rotation ticks, each row followed by its count of ticks
The counts run from 0 to 493.
[168  96 137 154 138 107  75 102 147 118 167 127  79 162 110 127 112  92
 103 173 143 133  80  88 116 130 141  95 154 127 155 152 126 173  81 141
  95 106 110 120 120 108 121 108 145 134 135 128  86 163 148] -> 326
[165 106 127 140 104 131 162 114 138  92 165 105 131 148  96 138 146 141
  62 129 130  83 132  90 122 167 160  78 103 111 137 110 114  95  91 119
 160 119 105 169 112 141  84 111 139 147 102 122 108 135 109] -> 380
[135  70 144 148 101  88 114 120 157 122 162 119 103 149  92 119 130 101
 107 126 121 135  95  85  96 135 162  82 157  90 161 110  98 148  80 133
 114 128  84 124 141 107  82  85 103 133 136 114 125 117 156] -> 44
[136  53 143 115 108  85 130 129 156 128 162 112 118 139  99 144 151 112
  91 134 120 132 100  82  89 124 147  87 154  95 150 122 108 136  85 144
 117 131  78 128 119 118  79  89 116 164 133 109 120 115 140] -> 36
[197 124  94 133 112 113 159 120 115  91 138 115  74 181 135 110 121 139
  66 114 175 101 152  91 144 182 146 108  96 132 146 133 111 128  82 132
 146 114 108 131 128 147 106 128 121 125  98 114  98 114 123] -> 475
[135  70 142 161 139  91 106 123 143 137 182 137  96 111 100 132 124  89
 104 149 119 151  92 101  91 159 138  87 152 101 157 100 160 159  96 151
  97 128  89 135 110 100  88 121 125 153 131 103  87 153 138] -> 38
[162  93 122 125 112 115 172 127 136 102 169  98 131 128  98 142 155 124
  61 125 122 106 139  90 116 177 148  79 109 103 145 107 119 105  98 126
 139 130  92 163  91 139  86 109 141 165 106 119  96 133 108] -> 389
[149  63 149 122 106 100 158 125 157 107 164 110 109 121 106 126 152  89
  84 116 128 138 118  87 103 153 147  97 147 110 155 118 105 152  93 151
 105 145  80 125 109 133  88  81 114 176 116 109 115 122 136] -> 415
[143  77 142 149 113  94 101 118 159 146 161 134  83 125  95 125 114  95
 103 146 120 132  93  93 118 139 171  87 150 108 147 105 130 162  78 133
  98 114  92 116 125  99  84 100 115 131 137  99  95 144 145] -> 39
[147  75 132 177 104  87  94 118 119 123 138 112  95 146 125  69 106 124
 107  97 149 141 102 103  90 115 141  91 146 111 154 135 117 155  74 131
 112 129 101 136 154  86  99  72  99 118 125 110 143 117 144] -> 244
[157  86 127 132 143 115 135 123 127 116 179 119 136 134 106 158 144 135
  68 155 118 129 130  89 100 162 123  74 133 103 139 120 141 102  94 140
 144 123 101 174  91 128 100 147 142 167 117 122  84 153 100] -> 11
[162 134 103 202 139 124  96  95  89  91 136 118 104 152 132  69  81 130
  82 109 149 133 116 123 100 177 109  83 127 107 161 137 136 130 103 136
 136 132 130 176 128 109 104 128 123 109 102 104 114 130 138] -> 269
[142 114 125 197 113 125 141  95 126  68 167 142 110 122  97  97 105 103
  98 111 139 129 101 136  89 185 129 105 130  99 175 101 141 143 142 160
 140 151 105 160 136 123  80 124 117 145  91 113 122 137 157] -> 68
[172 101 117 167 152 134 123  96  90 106 147 121 129 133 141 114 100 149
  51 114 151 120 132 110  97 165  95  97 122 125 149 150 145 111 103 166
 152 148 131 173 109 135  98 145 156 140  85 119 107 156 107] -> 281
[146  53 139 151  99  87 117 129 127 127 150 106 106 136 124  98 128 122
  95  99 142 142 114  93  90  97 137  92 151 108 145 144 119 150  74 144
 111 141 100 139 140  97  98  66 111 154 125 112 145 118 129] -> 236
[139  73 130 134 132  82 115 140 147 148 160 121  93 137 110 114 126  99
 100 131 111 146 126  78 117 172 147  75 138  94 150  97 124 154  70 136
 100 115  82 114 113 115  86 125 107 140 147  90  88 104 143] -> 409
[165 104 141 160 117 111  81  96 143 105 155 125  79 168  98 121 116 105
 111 176 153 118  69 101 115 114 158  93 157 121 168 149 123 160  91 131
 104 109 111 129 137  99 119  94 130 122 134 133 104 155 156] -> 335
[194  99  98 129 118 116 159 117 112  97 140 119  89 185 139 119 109 164
  69 103 164  97 157  89 128 156 131 113 112 117 147 142 119 122  86 149
 173 122 102 136 149 138  85 145 114 126  89 109 110 119 130] -> 471
[175  92 131 150  88 112 144 103 129  53 173 128  92 178 105 120 139 122
 112 127 186 128 104 109  98 106 139 132 137 120 161 141 131 157 120 142
 137 141  91 154 150 115 131  92 118 169  95 138 143 149 126] -> 154
[191 100 100 122 139 115 164 121 106  97 167 127  98 159 143 143 128 144
  71 124 165 132 158 100 119 174 106 127 115 131 151 133 154 128  96 173
 151 130 101 149 110 147 115 156 148 162  75 111  93 144 100] -> 481
[158  95 143 147 134 107 103  92 131  84 171 117 113 161  98 136 141  90
 105 175 147 159  74 115  84 132 113  99 165 105 170 156 128 151 108 143
 106 137 101 159 103 118 130 101 143 171 128 134 111 156 141] -> 329
[166 110 123 202 132 122 108  91  85  98 153 133 114 125 125  78  77 142
  84 103 160 130 109 127  84 150 107 105 130 121 157 137 154 139 113 167
 136 158 133 171 135 102  96 127 136 129  85 115 117 154 121] -> 264
[180 100 105 141 113 102 128 139 109 127 159 111  88 152 125 112 124 153
  81 120 156 100 154  85 151 155 165  84  95 125 114 104 147 126  70 102
 123  96 107 151 124 104 116 113 140 137 113  99  87 137  90] -> 196
[150  60 143 133 110  88 138 130 123 114 172  97 126 111 122 102 148 101
  90 112 146 161 119 100  98 137 130 101 138 119 146 124 135 155  89 145
  87 146  98 154  96 113 121  65 138 187 121 124 118 136 106] -> 224
[168  96 119 154 128  98  99 108 127  99 171 156  51 169 120 120 109 102
 129 152 174 157 100 111 112 136 142 130 148 125 166 134 158 186  91 144
 102 115  97 117 145 101 132 121 116 145 120 114 104 148 143] -> 143
[190 139  92 157 134 120 136 113 107 101 145 130  63 167 138  99  90 130
  79 122 164 116 149 104 144 196 137 110 102 128 150 120 138 139  92 137
 135 107 116 135 133 136 107 149 133 121  99  96  78 135 134] -> 474
[150  44 130 119 112  82 138 151 125 137 169  91 123 122 134 118 148 139
  89 108 139 148 134  73  98 112 131  93 134 115 128 126 132 140  65 146
 108 135  91 145 112 112 103  82 129 175 126 114 115 128  96] -> 219
[147 107 129 197 118 102  85 108 103 105 140 118  91 145 118  62  86 118
 110  95 149 142  99 126  95 141 119  86 146 108 162 131 129 151  92 127
 115 137 114 153 151  80 107  92 110 111 121 111 136 125 147] -> 252
[144  77 123 145 134  88 131 134 112 120 179  96 120 110 125 112 143 105
  95 118 135 172 126 109 106 162 113  90 125 116 138 112 156 153  93 133
  82 135  90 171  87 110 129 102 140 185 127 110  95 138  90] -> 216
[150 122 104 164 142 111 124 118 110 111 174 120 117 146  96 119 124 127
  79 135 110 125 126 112 119 203 134  63 110  91 151  96 147 108  96 115
 143 103  99 175  97 122  98 154 128 135 122 103  74 142 113] -> 382
[167 133  90 161 145 114 139 113 108 100 150 132  90 154 133 101  99 113
  77 123 143 133 143 109 131 222 123  93 112 107 162 110 134 134 105 143
 136 117 100 140 119 139  96 162 114 115 104  84  87 116 133] -> 95
